Each row is where one point has got to under a steady rotation. How many ticks took it there?
The counts run from 0 to 401.
[-29  22  -1  -4  22  13  15 -28  25  33  36  44  18 -32   9 -59  37 -18
 -26  22 -27   2 -35  -6 -16 -36   7  11 -45   8 -19  19  -7 -18  26 -27
   6  36  20 -11 -20  18 -20 -17   1  -6  -6  24 -12   7 -31  14 -23  11
 -25 -13  10  29 -23 -22 -33  26   9  -4 -18  30  -8 -33  12   5  15   9
  27 -31 -15  11  -6] -> 143
[-52   1   7   1  24   1   4 -52  17  19  35  37   4 -44  21 -49  19   7
 -28  -1 -14 -11   4 -22 -15 -34   0   8 -29 -37  -6  -2 -24 -71  22 -23
   3  37  13 -15 -15  16   8 -23  20  -3  15   5  -6  -1 -36  12 -36 -14
 -16 -12  13  26  -1  -3 -18  39  13 -34  -5  21 -21 -21   5  -5   8  27
  26 -18   3  -7  -3] -> 348
[-23  36 -31 -15  16  36  14  -8  27  20  19  37   1   3   7 -47  31 -19
 -27  -1 -14  -7 -42 -23 -31 -36   9  15 -24  -3 -12  -5 -22  -1  25 -36
 -11  49  14  -6 -19  42 -14  -9  -7 -17 -12  18 -13  -3 -41  38 -21  -5
 -36  -9   4  35 -24   1 -21  35  14   8   0  36   9 -24  -4  11  -1  -4
  30 -27   2   8  -1] -> 163
[-27  25 -22  16  18  15  15 -29  20  19  26  35 -10  -6  24 -35  -9  12
 -43   8   1  -7 -19 -31 -11 -43   7  37 -13 -12   0 -14 -28 -37  47  -6
  14  40 -15 -19 -25  39  25 -29  -1 -17  -7   4 -14  -9 -47  24 -35 -29
  -7   6  -6  43  -5   9 -32  39  16  -9  17  28  -3  -8 -31   2 -12 -14
   9   4  15 -11   0] -> 319
[-44  11 -28   9  24   3  30 -26   6   3  21  30 -14 -16  31 -40   8  15
 -50   2 -10  12 -12 -27 -24 -39 -14  18 -11 -26 -12   1 -28 -46  26 -12
   1  34  10 -31 -15  28   5 -22  19   3   7   4 -10  15 -32  35 -38 -21
 -27   5  -2  21   0  16 -24  48  16 -31   4  28 -16   2 -11   6   3  -6
  32 -13  16 -19  -9] -> 85
[-22  17 -26  12  36   5  26 -20  -2   8  23  43 -15  -9  12 -63  17   3
 -47   2 -19  26 -29 -17  -3 -47  -6  21 -10  -6 -50  20  -7 -36  35 -10
  -5  20  16 -29 -26  22   1 -13  30  -7   5  26  -7  16 -33  26 -26  -6
 -21 -16  -4  19 -10 -13 -36  22  28 -11  -6  25  -8 -20  -4   8  31  13
  38 -24   7 -13  -3] -> 88
[-23  19  -4   6  16  20  -9 -37  24  30  38  47  12 -26   5 -41  21   4
 -28   1  -4  -6 -20  -4   2 -56  20  23 -16   4 -34   4  -8 -35  50  -2
  11  38   4 -17 -35  29  14  -8   5 -25 -16   9   0  -9 -43  15 -16   3
  -7 -20  -7  32 -31 -41 -35  18  24   1 -11  23   1 -38  -1   2  32  16
  14 -18   1  14  14] -> 116
[-27  18  14  32  -4  11  16  -8  43  12  45  23   3 -33  25 -42  11  -3
 -39   7 -24  17 -12   0 -17 -28  20  13 -15  12 -30  15  -4 -48  48 -21
   5  28   4 -27 -35  35   5 -11  18 -21 -17  23  11  10 -45  11 -23   4
 -24 -23  -2  13 -28 -19 -30  12  13  14  -3  26   8 -33   5   5  17  21
  14 -37   6   1   6] -> 279
[-28  28 -30 -11  29  28 -17 -21  23  12  13  42  17   0  16 -36  21  11
 -27  -4   1 -11  -7  -7   2 -53  16  27   0  -7 -24  -6 -15 -40  55 -14
  -3  43 -11 -14 -19  38  18  -2   8 -20 -18  16  -4 -22 -43  32 -21 -35
 -22  -4  -1  34  -9 -11 -36  23  22  -2 -14  29   6 -32 -24  -9   7   2
  19 -20  16   5   5] -> 109
[-50   9  -5  29  19  10  23 -27  15  20  18  24 -28   3  14 -48   9 -11
 -28 -22 -14  -6  -1 -32 -31 -47   2  19 -32 -27 -11 -16  -9 -46  13  -9
  -8  41  -2 -14  -7  12  29 -28  18 -17   4  35  -5  12 -40   6 -30 -21
  -5  -5  -6  41   2  44 -24  37  12 -22  19  23  -7  -4  -6  -7 -12   3
  28 -20  16 -15 -14] -> 248
[-22  15  21  30   8  11  17 -26  38  16  44  30 -23 -14   7 -54   3 -18
 -28 -16 -18   3  -9 -19 -26 -44  16  20 -27  -4 -33   5   3 -42  28 -13
  -8  31   6 -16 -37  26  21  -9  22 -33 -12  27  18  10 -47   1 -13   3
  -5 -24 -17  29 -31   0 -25  17  14   8  12  22   5 -24   4   1  20  30
  15 -32  -2   1   7] -> 260
[-37  14 -23  -2  28  13  19 -14   7  20  30  38  10 -22  15 -57  37  -1
 -36  11 -22  11 -36  -3  -6 -33   2   8 -19   4 -35  19  -8 -26  29 -31
  -5  28  23 -20 -19  26 -20  -7  18  -4  -3  21 -12   9 -32  27 -29   9
 -36 -20   6  19 -17 -24 -27  29  14  -9 -27  27 -10 -30   8   9  29  14
  40 -35  -4  -3  -4] -> 369
[-31  11   7   4  27  -1  -8 -52  19  31  39  44  17 -33   5 -46  27  -1
 -27   5 -22  -4 -10  -7  -3 -51   4  12 -36  -6 -29   8  -3 -34  32  -7
   9  36  11 -16 -22  19   5 -10  18  -8  -7  10   0   4 -26   7 -20  -8
 -12  -7  -5  24 -32 -32 -38  32  12 -21 -20  28 -17 -34   6 -12  25  22
  30 -23  -7  15   3] -> 124
[-27  14  -6  38  29  -8  15 -27  16  27  28  31 -21   4   5 -54   7 -15
 -39  -8 -34  11 -11 -18 -20 -58  -5  29 -33  -1 -45   5   2 -31  29   5
  -3  27   0 -18 -24  12  21 -18  27 -18  -9  38   5  26 -31   3 -18 -16
  -7   1 -26  29 -23  12 -41  33  16 -14  -2  24  -9 -13  -5 -16  13   4
  36 -26   7  -6  -6] -> 24
[-16  23 -13  13  15  14  29 -11  28   6  36  41  -2 -20  20 -56  14  -7
 -48  16 -22  24 -40 -19 -16 -29   4  19 -16  19 -34  21 -18 -28  44 -27
   1  25  13 -30 -41  39  -7 -13  12 -11  -6  12  -5  13 -37  27 -24   3
 -27 -19  -3  13 -26 -21 -32  23  18   9  -7  27  -2 -22 -12  16  14   8
  25 -27  -1  -7  -4] -> 80
[-46   7  22  25  -1   1  28 -40  27  13  48  23  -5 -42  37 -41  -5  10
 -38   7 -15  -1   3 -22 -27 -17  11  12 -32 -19   7  -1 -16 -65  29 -18
  17  37  -2 -27 -27  20  16 -32   8  -9   5   8  -2   4 -46  -2 -40 -10
 -13  -2   8  27  -2   5 -19  36   8 -20  14  27 -11 -16  -2   6  -3  12
   7 -13   9 -12  -2] -> 58
[-35  31 -31 -17  16  39  15 -10  25  18  12  34   0   3  17 -41  28 -11
 -30  -3  -7 -10 -34 -30 -31 -38   7  16 -27 -12   1 -14 -18 -11  19 -39
  -9  49  10  -7 -10  42  -7 -18  -8 -14  -9  18 -16  -3 -44  39 -27 -11
 -33  -5   9  39 -14  15 -23  47  13  -2   3  33   6 -15 -15   3 -10  -6
  29 -18   9   3  -5] -> 164
[-26  24  -7  -7   8  30  17 -14  33  19  43  38  13 -41  19 -44  30  -1
 -36  22 -13   3 -31  -6 -15 -26  17  14 -17   8 -13  14 -17 -29  40 -37
   6  37  18 -23 -31  40 -18 -11   0 -13 -11   9  -6  -2 -42  29 -28  13
 -29 -25  13  20 -21 -29 -26  24  13   9 -11  29   1 -38   5  15  18  15
  21 -25   0   5   4] -> 361
[-30  33 -46  -9  31  34  -3  -4  16  21  11  46  14   7   6 -34  37  -4
 -35  -2 -12  -2 -30 -16 -10 -54   4  21 -10   0 -30  -3 -12 -10  34 -21
 -14  41  11 -12 -11  39  -7  -6   2 -15 -19  20 -13  -3 -35  41 -19 -13
 -34  -7  -4  37 -24 -12 -33  39  17  -2 -17  36   7 -29 -11  -6   7  -8
  32 -27  12   9  -2] -> 389
[-39  19 -38  11  12  26  24 -20   3  12  18  34 -10  -1  33 -29   4  23
 -49   5  12   1 -16 -25 -10 -40   4  28   0 -14 -11 -16 -30 -47  37  -4
   4  38  -7 -29 -17  39  19 -16   6  -9  -2   7 -12  -2 -43  36 -37 -19
 -27   5   1  36   5   0 -25  40  22 -24   9  23   1  -5 -23   7   2 -11
  22  -2  27 -17   7] -> 93
[-29  27  -7  -9  12  26 -14 -26  40  22  34  41  28 -21  16 -22  18   9
 -28   2   0 -15  -9 -10 -10 -40  23  29 -12   0  -8  -5 -14 -32  53 -14
  11  47  -6 -14 -26  44  13  -9  -8 -19 -25   4  -1 -20 -45  23 -22 -20
 -23  -5  -1  32 -28 -29 -31  25  16   3 -10  33   7 -36 -12   2   1   2
   8 -16   4  10  10] -> 118
[-59  16 -26 -12  17  26  23 -13  12  22  24  31  20 -28  27 -40  35   3
 -26  18 -13  -9 -15 -15 -20 -26  -1  11 -28 -18  10 -10 -22 -37  21 -32
   8  50  11 -12   2  20  -4 -29 -10   1  -1  18 -26  -3 -32  29 -41 -12
 -28   5  24  43   4  15 -19  45   7 -23  -6  37 -13 -20  -3   4 -12  -8
  29 -17   7  -6 -11] -> 147
[-43   9   1  11  15  14  10 -41  12  43  45  40  12 -41  11 -48  29   3
 -24  23  -3  -4 -19  -3   8 -39  14  15 -29  -3 -24  10  -4 -44  31  -6
  13  32  13 -14 -17   3   6 -22  11  -9  -8  28 -13   1 -31   6 -26  13
 -14 -14  11  37 -12 -35 -29  22  15 -19 -16  26 -11 -37  10   7  30  19
  20 -15  -8  11   4] -> 133
[-28   9  18  34  11   0   9 -27  27  23  39  26  -5 -34  15 -58  14   1
 -31   7 -15   2  -4  -1  -2 -31  18  18 -20  -5 -31  17  -2 -57  45 -14
   5  19  -3 -19 -27  11  24 -23  21 -23 -10  36   4  -5 -44  -5 -23  -7
  -1 -23   5  25 -11 -16 -29   3  17   3  -1  28  -5 -40  -3   2  24  29
  13 -30  -7  -4  -1] -> 52
[-44  17  10  25  -4  30   4 -23  25  42  41  28   4 -25  12 -26  26  -3
 -25  -6  -8  -5  -9  -3 -16 -50  18  14 -28  10 -32  -3   7 -29  20  -6
   2  39  14 -13 -21  24  10  -5  10 -28 -24  29  16   6 -42   5 -12  25
 -22 -24 -15  30 -41 -28 -34  20   7  -2  -9  23  14 -30  27  -7  29  20
  17 -30   8  16  17] -> 197
[-61   5 -17  37  13   7  39 -13   4  35  20  18 -16  -5  22 -43  15  -9
 -37  10 -20   0 -12 -15 -21 -40  -3  17 -33 -11  -7 -14  -3 -31   7  -5
   6  35   2 -11   6  -4  21 -37   7  -9  -3  49 -13  20 -31   7 -33  -7
 -23   9   1  48   2  29 -30  42   6 -30   6  33   0  -6   6  -4  -3 -14
  30 -20   8 -14 -14] -> 230
[-32  20   1   3   6  20  21 -24  25  21  52  32   4 -44  18 -56  31  -1
 -32  21 -15   7 -30  -7 -12 -29  16  11 -24   5 -29  16 -12 -34  34 -26
   7  32  23 -26 -32  32 -11 -14   4 -12  -6   8  -7   7 -33  21 -29  19
 -27 -30   7  18 -26 -39 -23  21  13   0 -14  22  -6 -39   8  18  27  19
  24 -20  -7   7   9] -> 360
[-59  14 -10  -8  21  20  -6 -31  21  28  24  31  30 -32  23 -33  26  18
 -21   9  -3 -22   6  -8  -4 -39   9  15 -20 -24  11 -13 -16 -52  36 -15
  12  53  -4 -14  -3  16  14 -26  -4  -8 -12   9 -21 -16 -35  24 -41 -25
 -23  -3  19  40  -1  -8 -23  41  10 -28 -15  34  -8 -30  -2  -4  -5   1
  18 -15   7   5  -5] -> 129
[-61   9   8  26  -2  16  17 -12  27   5  29  13   3 -26  41 -27   9  21
 -37  -9  -7  -3  18 -12 -20 -28  18  15  -4 -22   3 -12 -16 -65  33 -17
  -1  35  -7 -30  -8  29  32 -22  14 -15 -12  25   5  -3 -50  21 -40 -19
 -22 -11   7  21   5  13 -13  33   5 -10  10  28   8 -23  -6  -1   3   9
   6 -26  26 -20   2] -> 274
[-34  25 -14   8   5  28  30   5  27   4  28  25   7 -22  33 -46  15  10
 -46  19 -10   8 -18  -7  -9 -20  15  21  -2   1  -7   4 -23 -42  55 -33
   3  31  -3 -30 -23  36   4 -24  -1 -12 -13  26 -10  -7 -45  33 -36  -9
 -29 -19  20  24   4  -9 -22  18  12  11   0  35   5 -34 -19  18   1  -1
   8 -28   8 -20  -4] -> 73
[-50   1   3  22  17   0  33 -31   6   8  36  23  -8 -36  35 -56  16   9
 -41  11 -21  12  -4 -15 -15 -25  -6  14 -19 -20 -17   9 -17 -70  28 -19
   4  23   9 -29 -16   7   7 -28  26   0  12  23 -10  15 -31  10 -41  -8
 -20 -10  14  19   7   1 -22  32   9 -25  -1  27 -21 -15   4   7  18  13
  26 -24   9 -22 -11] -> 68
